[[133 131 115 144 136 144]
 [108 142 114 152 130 151]
 [138 121 110 146 135 148]
 [126 116 139 103 117  99]
 [136 133 115 139 143 151]
 [120 125 120 138 122 138]
 [138 129 107 155 136 152]
 [133 129 112 150 132 146]
 [123 128 114 149 123 140]] -> 144

[[120 111 143 129 112 140 134 126 143 121]
 [107 115 126 143 118 114 119 124 116 145]
 [140 127 141 126 120 133 122 130 150 108]
 [138 137 134 144 131 123 113 128 135 134]
 [131 142 128 120 125 122 126 133 128 137]
 [121 121 128 136 133 116 113 111 110 138]
 [127 137 120 101 146 132 132 134 128 123]
 [134 113 122 145 120 111 126 123 119 139]
 [130 128 123 137 134 128 126 138 133 125]
 [127 121 121 141 134 121 123 135 116 138]
 [132 128 114 136 115 121 124 104 121 134]] -> 121

[[144 132 129 142 132 118 140 130 107 122 126]
 [114 132 146 142 146 127 128 113 142 127 134]
 [128 135 128 121 129 111 128 130 133 127 143]
 [143 137 121 145 127 115 153 128 103 115 125]
 [121 141 131 118 140 153 119 126 108 122 111]
 [136 122 146 116 126 138 145 113 130 107 143]] -> 126

[[123 121 127 127 124 144 119 129 125 121 130]
 [130 144 124 127 143 112 147 126 128 135 127]
 [111 136 114 122 132 147 119 131 136 123 133]
 [128 116 131 130 124 141 122 128 121 120 126]
 [131 136 126 125 136 120 139 128 126 135 132]
 [133 143 126 129 143 110 149 126 126 136 125]] -> 130

[[123 129 133 128 134 131 126 136]
 [109 112 139 134 150 115 109 128]
 [126 130 141 138 107 138 132 136]
 [134 124 116 120 129 129 129 115]
 [117 145 119 117 136 133 115 140]] -> 136
---
Q: [153 142 121 138 141 125 144]
A: 153, 121

Q:
[[137 148 131 104 121 151 132]
 [130 123 128 127 123 137 126]]
A: 151, 104

Q: [128 153 118 112 119 122]
A: 153, 112

Q:
[[133 121 122 135 131 124 128]
 [137 147 140 117 136 140  99]]
A: 147, 99

Q:
[[126 143 125 134]
 [155 128 138 121]]
A: 155, 121

Q: [123 120 133 119 107 111]
A: 133, 107

Q: [106 149 121 104 142 123]
A: 149, 104

Q:
[[111 134 132 117 135 106 112]
 [121 145 128 122 120 114 153]
 [109 136 123 127 148 140 147]]
A: 153, 106

Q: [139 142 101 121 104]
A: 142, 101

Q: [130 147 152 117 114]
A: 152, 114
---
[127 102 117 125 115] -> 115
[155 109 145 104] -> 104
[145 128 105 136] -> 136
[129 133 104 136 129 134] -> 134
[125 103 142 100] -> 100
[150 133 150 128 117 131] -> 131
---
[[151 100 152 105 132]
 [112 129 141 142 126]
 [122 117 124 142 131]] => 151

[[134 108 118 116 148 111]
 [140 137 136 130 130 143]
 [101 143 156 135 128 129]] => 134

[[131 145 140 129 130 131 128]
 [132 141 147 129 128 128 128]
 [130 151 137 129 130 130 128]] => 131

[[127 119 131 142 121 135 134]
 [126 124 129 134 123 131 132]
 [146 141 148 155 124 117 137]] => 127

[[126 152 130 129]
 [126 130 125 129]
 [126 132 130 129]] => 126

[[121 128 126 119 102 131]
 [134 108 115 111 135 121]
 [124 150 132 133 137 131]] => 121

[[127 106 105 149 143]
 [133 118 104 149 133]
 [132 135 131 149 122]] => 127

[[136 135 156 148 134 113 139]
 [155 146 106 143 115 126 130]
 [108 145 142 104 122 128 102]] => 136
---
[144, 129, 132, 157] -> 144
[130, 141, 125, 107, 118, 138, 127] -> 130
[143, 133, 138, 109, 154, 143, 127] -> 143
[147, 122, 134, 156, 136, 154, 111] -> 147
[146, 110, 135, 113, 128, 150] -> 146
[111, 124, 152, 137] -> 111
[131, 101, 140, 144, 139, 131, 112] -> 131
[135, 131, 122, 125, 125, 138, 153] -> 135
---
[120 125 119 105 128] Out: 128
[132 133 140 150 136] Out: 136
[145 143 100 133 123] Out: 123
[106 137 128 105 105] Out: 105
[121 149 107 125 143] Out: 143
[152 135 110 119 101] Out: 101
[139 144 145 132 101] Out: 101
[151 123 113 135 112] Out: 112
[143 143 146 111 153] Out: 153
---
[144 137 135 123 151 110] => 123
[125 152 129 139] => 152
[121 150  98 126] => 150
[152 111 120 124 140 133 101] => 140
[136 131  99 118] => 131
[142 124 149 133 123 129] => 133
---
[[113 100 135 127 128 108]
 [127 123 126 129 129 129]
 [119 146 152 118 125 103]] ans = 108

[[128 131 106 119 109 123 136]
 [120 140 106 117 115 136 131]] ans = 136

[[122 121 130 158]
 [108 109 113 128]
 [104 120 122 145]] ans = 158

[[145 125 146 131 126 127 127]
 [107 134 108 125 122 120 118]
 [113 131 117 139 113 107 107]] ans = 127

[103 132 139 102 137] ans = 137

[132 119 151 149 152 121] ans = 121

[[124 128 103 124 131]
 [125 126 103 124 131]] ans = 131

[109 109 112 101 158] ans = 158

[[129 113 119 130 137 121]
 [134 150 149 121 117 130]] ans = 121
